Each row is where one point has got to under a steady rotation. How many steps took it there?
The counts run from 0 to 428.
[  0  -2  -1   5  19  -2 -12  11  -8   2  12  -2 -10  -8   9   3 -13  12
  -5  -4  -5   7  -2  -4  -6   2  10  -5 -15   7   0   1   6 -13  12   3
  26  12  12 -12   2 -11  -8  -7 -13  23  -5   2  -2  18  18   1 -14] | 169
[  0  -1  -5  12  14  -6  -7  -8 -10  -7  -6 -12  -7 -16  12  -1  -6  23
   5   9  -2   1   4   3  -6   4   8  -1 -17   3 -12   4   9  -2   8  -2
  18   3  16  -9  -7  -8 -12  -6   1  20   4   5  11   8   0  12 -27] | 47
[ -1 -16  -6   4  26  -6  -2   5 -10   8   3 -10  -9   4   7  20 -17   3
  -6   3  -6  10   3  -1  -9  -7   7 -11 -13  -3 -12  10  -7  -1  15   7
  21  -1  14  -5  -4  -6  -5 -15  -4   8   6  -5   2  -2  10  -9 -18] | 206
[ 15  -9 -11  -1  14   4 -13 -11  -3  -1   0 -17  -4  -2  20   3  -3  10
   1   2  -5   7   3  13   1  -3  12 -17 -25   8  -5  -5 -16  -4   9  -9
  11  -8   8   1   5  -9 -16  -6   1  20  -1  11  -4   4  -2   8 -13] | 94
[ 10 -20  -4   6  20  -7   5  -3  -3   5   8   0  -9   5  -1  11 -19   0
   0   3  -8  12   1   4  -6  -1  -1  -4 -20  -8 -10   3   1   8  14  -3
   6  13  -2   4 -22  -8 -20 -18 -16 -14  -3   7  12  -2  13  -6 -13] | 344
[ 14  -7 -10   2   4  -8 -13 -19   5  -1  -1  -2  -9  -6   2   8  -7   4
   0  17  -2   4   0  23   9  10  14  -7 -12  11   5   2  -6   7  16  -3
  10  -4   1  -6  -8 -11 -26  -2  -3  14  -1   4  -5  -2  11  18 -28] | 234
[ 19  -3  -4  19   6   5  -4 -11  -4  -2  -3 -19  -9  -8   8   4  -7   0
   2  12  -8  10  10  16   3  -1  -6 -13 -12   6  -4  -8   2  13  16  -7
   3  10  -8  -1 -20  -7 -19  -2 -12  -7  -3  21   1 -12 -11  -3 -12] | 265
[ 13   2   1  16  12  -6 -11  13 -15   3  -8  -6   1 -16  26   5 -15  14
   3  10 -12   4   5  15   1  -7   4  -8 -14   8   6  10  10  -2   0   4
  12   8   6 -10  -7  -1  -6   4 -14  -5  -6  13  -3   8  -8  -5 -18] | 124
[  8 -16  -8   6  21  -4   3  -9  -4  15  10  -7 -16   6  -3  16 -11  -1
  -5   2 -11   3   2   4   4   4   3 -19  -7  -4  -7  -7   4  14  16  -1
  23   2  -4   4 -10 -11 -16  -4  -7   7   1   1   9 -10  19  -2 -17] | 67
[ 15 -13  -7  12   3  -2  -3 -22  -3  -2   0  -8  -8   2  13   7  -2   9
   5   8  -5   3  -2  16   3   3   2  -7 -31  -5  -6   1   0  11   9  -6
  -1   4   2   6 -15  -7 -30  -9  -4  -3  -3  15  16   0   0   3 -14] | 226
[  6 -15  -4  19  -8   1 -13 -11  -8   0  14 -14 -11  -4   0  17  -5  -7
  -6  15  -2  11   6  20   8  -9   8   1 -10   7   6   5  -2   7  20   2
  11   4   0 -15 -12  -6 -21   0  -6  11  -2   7  -1  -4   0   2 -23] | 273
[ 20 -11  -3  -2   9   1 -16 -13  -3  12   2  -7  -5 -15   8   5  -5   8
  -7  16  -5   9   1  16  13   1  13 -11  -7  16  11  -7  -1  13  17  -3
  16   1  -6   0  -6  -8 -20  11  -7   3  -2   8  -3  -9   6   3 -21] | 387
[ 13 -10  -8   6  10   5 -13  -1 -17 -12   8 -16  -2  -9   9   1  -8  12
  -4   6   0   4  10   5  -2  -7   6  -4 -12  14  -3  -4  -4  -8  12  -2
  20  -2   8 -20   4 -13  -7   1  -3  31   0   9   4   8  -1   7 -19] | 286
[  1 -13 -10   5  31   1  -5   5  -9   5   4 -17  -2  -2  17  -7 -15  14
   7   6  -8   8   6   0 -11  -8   1 -16 -21  -3 -25  -6   5  -3  11   2
  19   3   3   2  -1  -8   0 -12  -2  -5   5  11   9   4  -4  -6  -5] | 331
[ 14  -8   1  10  12  -1  -7  -4  -3  17   8 -15 -15   1  19   7  -4   1
  -7  -2 -18   0   2  13  15  -3   0 -13 -18   7   0 -11   7   5  17  -5
  12   6 -10   0   9  -7 -12   3 -20   4 -10  14  -3   2   2 -18 -10] | 261
[ -5  -2  -2  14   6  -9  -2  -7   0   7   9   8 -14   1   3   6  -6   7
   7  13  -6   1  -3  14   4   0   2 -12 -15  -6   0   0  18  11  25   6
  13  19  -1   0 -17  -8 -19  -8 -10 -14  -7   5  11   2   6   6 -26] | 189
[ 13  -6 -10  13  12  17 -11   5 -14  -5  16 -11   2  -7   9   2  -9   0
   2   2   0  13   6  11 -10 -12   8 -17 -25   4  -7  -1  -9  -7   2   1
  14   6   3 -12 -13 -11 -16  -1  -3   6  -8  17  -1  18   8   0  -1] | 410
[ 10   5  -3   5  18  14  -8   6 -12  12   1  -7  -1  -6  14   8  -1  14
  -1   2  -7   5  -2   6  -7 -11  10 -26 -16  12   5  -7   1   5  11   6
  21   5  -5  -5  -5 -10 -18   7 -12   4  -3  16   7  12  13 -10  -9] | 255
[ 14  -8 -13   8  25 -16  -5   9  -8   6  -2  -8  -1   6  17  13 -22  -3
   3   7 -13   3  10  16   0  -5   4 -16 -13   4  -9   8  -3   0  -2   4
  24  -7   4  -9   1  -8  -2  -6  -8  10  -1   2 -14  -1   6  -1 -12] | 245
[  5 -22  -8  19   9   0   1   4 -18  -3  12 -14 -13   9  11  13  -9  -4
  -1  -4  -8   5  10   3  -7  -8 -12 -13 -14  -2  -7 -11   3  -4  23  -3
  13   9   3   0   2  -6  -9 -17  -8   5  -9  10  13   1  -5  -5 -17] | 20
[  8   7  -9   3  31   0  -2   2  -3   2  -2  -9   1  -7  11  -8 -14  14
   6   3  -7   4   1   7  -6  -1  10 -27 -23   6 -19  -6   0   4  -5  -1
  21  -3   3  -5 -11 -11 -12   2  -2   4   0  10  -4  12   9   4 -12] | 370
[-11   5  -7   8  15  -6 -12  -1   3   7  -1 -13 -12   0   0   7  -9   6
   5  17  -2   7   4   8 -10   3   9  -8  -4   6  -6   1   0   1  27   9
  25  10  12 -12 -11  -8  -9 -14  -5  13   5  -3  -3  -4   2  11 -25] | 320
[ 24 -20 -10  11  17  -6   1  -8  -8   3  12  -4  -7  12   6  12 -19  -9
   1   1 -13  -2   6  16  10  -3  -4 -11 -20  -3 -10  -4   0   6  -1  -4
  15  -1  -8  -4  -6 -11 -17  -1 -12   7  -6  10  -3   1  12  -5  -9] | 106
[ 22  -4  -9  -1  20  -4 -14   2  -9   6  -6 -13  -2  -4  23   7  -9  10
  -2   9 -11  -2   5  12   2   0  10 -18 -16  13   4  -1  -2  -2   5   0
  22 -10   5  -3  11  -7  -7   4  -6  20   2   8  -6   3  -1   0 -17] | 247
[  4 -17   5  19   9  -7  -5   5 -13  -7   3  -9  -3 -10  14  -1 -20   9
  -2  13 -11   9   6  15   9 -14   4   7 -19   4 -10  14  10   0   3  -1
   8   7   2 -20  -3  -5  -3  -1 -14  -7  -6  14  -1  13  -7  -6 -19] | 277
[  4 -21   3  12  17   0  -2  -4 -12   0   9  -7  -1   1  -8   4 -17   4
  -2  14  -9   5   8   6   1  -3   0  11  -9   4 -12   7  11   8  18   7
  17   7  -9 -17 -13 -14 -11   3 -14   6   3  12  11   2  13  -9 -15] | 153
[  6 -15  -9   4   8 -14 -17  -7   6   8   8   2 -12 -13   6   1 -17   4
   2  20  -2   8  -1  17   4   6   6 -13  -6   3  10  -3   7   0  25   1
  17  10   5   4  -7  -4  -6 -10  -3  -9  -3  -4  -7  -7  -3  13 -30] | 196
[ -3   7   3  12  12   3   0   2 -10  -4  -1 -19  -8   6   5   8  -6   3
  -6  -1 -11   6   5   4  -8 -12   1 -14 -14  15 -15   2 -13   5  19  -2
   9   1   6 -19  -3 -14 -17 -14 -18  15   2  15  -2   5   1  -2 -20] | 406
[ 19 -19  -5  -4   9 -10 -18 -10   8   6   4   1  -9 -17  11  -1 -17   9
   0  13   1  17  -3  12   5   9   9  -1 -17   0   8  -2  -1  -2  14 -10
   4  11   4   9 -11  -2 -17 -11  -8  -5  -9   7  -1   2   5  11 -18] | 349
[  9  -8 -10  13   7  16 -16  -5  -4   8  14 -18  -3   5  13   2   2   4
   9  13  -6   7   5  16  -6  -6   1 -15 -18   4  -2  -9  -1   0  25   8
  13  12 -11  -2  -7  -7 -20  -3  -5   2  -4  18   6   6  -2  -6  -2] | 141
[ 11  10  -8  17  18  -3   4  11 -14  -5  -5 -10  -7  -3  11   8 -14   0
  -3  -4  -8   0   9   4  -7  -6  -4 -33  -7  11  -4 -10  -4   6   5  -9
  13  -2   6  -2 -11  -9 -12  -6  -9   1  -7  10  -4  -5  -2   6 -27] | 251
[  9  -4 -10   2  20   6  -7  -3   0   6  10   0  -7 -12   2  -6  -8  12
   6   6   3  10  -1   4 -10   1   6 -30 -12   3  -2 -16   2   9  14   0
  17  13  -4  12 -22  -8 -17  -1   0 -10  -3   6   9   1  12  10 -16] | 64
[ 16  -5 -11  17  12  10  -5   3 -10   8  13 -10  -9   1   8  19  -9 -10
   3   1  -5  13   8  15  -4  -9  -2 -27 -11   1   4  -6  -5   5  11   5
  15   9  -2   3 -17  -6 -19  -2  -9   3 -10  12  -4  -4   6  -7  -7] | 258
[ 12  -8 -11   4  15   8  -5 -12   0   1   9 -12 -11  -4   0   9  -7   0
  -1  -2   2  15   1   4  -8   1   9 -19 -20   1  -7  -8 -16   5  14  -8
   9   2   5   6 -20 -10 -25 -13   0  11  -3   8   8  -3  14   3  -9] | 219
[ -2   6   5   5  16   9  -6   9  -8   2   8 -11  -2  -5   7  -2  -5   9
  -5  -1 -10   7  -1   1  -5 -13  11 -13 -20  13 -14   0  -5  -2  11   2
  15   5  -1 -19   0 -17 -16  -2 -14   6  -6  16  -4  23  14  -9  -8] | 408
[  5  -3   0   8   6 -21  -1  -5   0  -5   4   9  -8  -6  -1   9 -18  -1
  -7   6  -5  -2  -2  16  14  -2   7 -12 -11   9   0   3  -1   7   4  -6
  13   0   6 -11 -10 -13 -18  -4 -11   3  -9   0 -10   3   9  14 -37] | 236
[  6 -14  -9  18   5   2  -3 -19  -8   0   9 -11 -15 -14   8   0  -2  12
   3   5  -4   2   3   4   7   6   2 -10 -17  -7  -9 -10  21   7   8  -1
  18   7   5   1 -15  -9 -17   9   3  12   0   8  19   0   6   7 -18] | 186
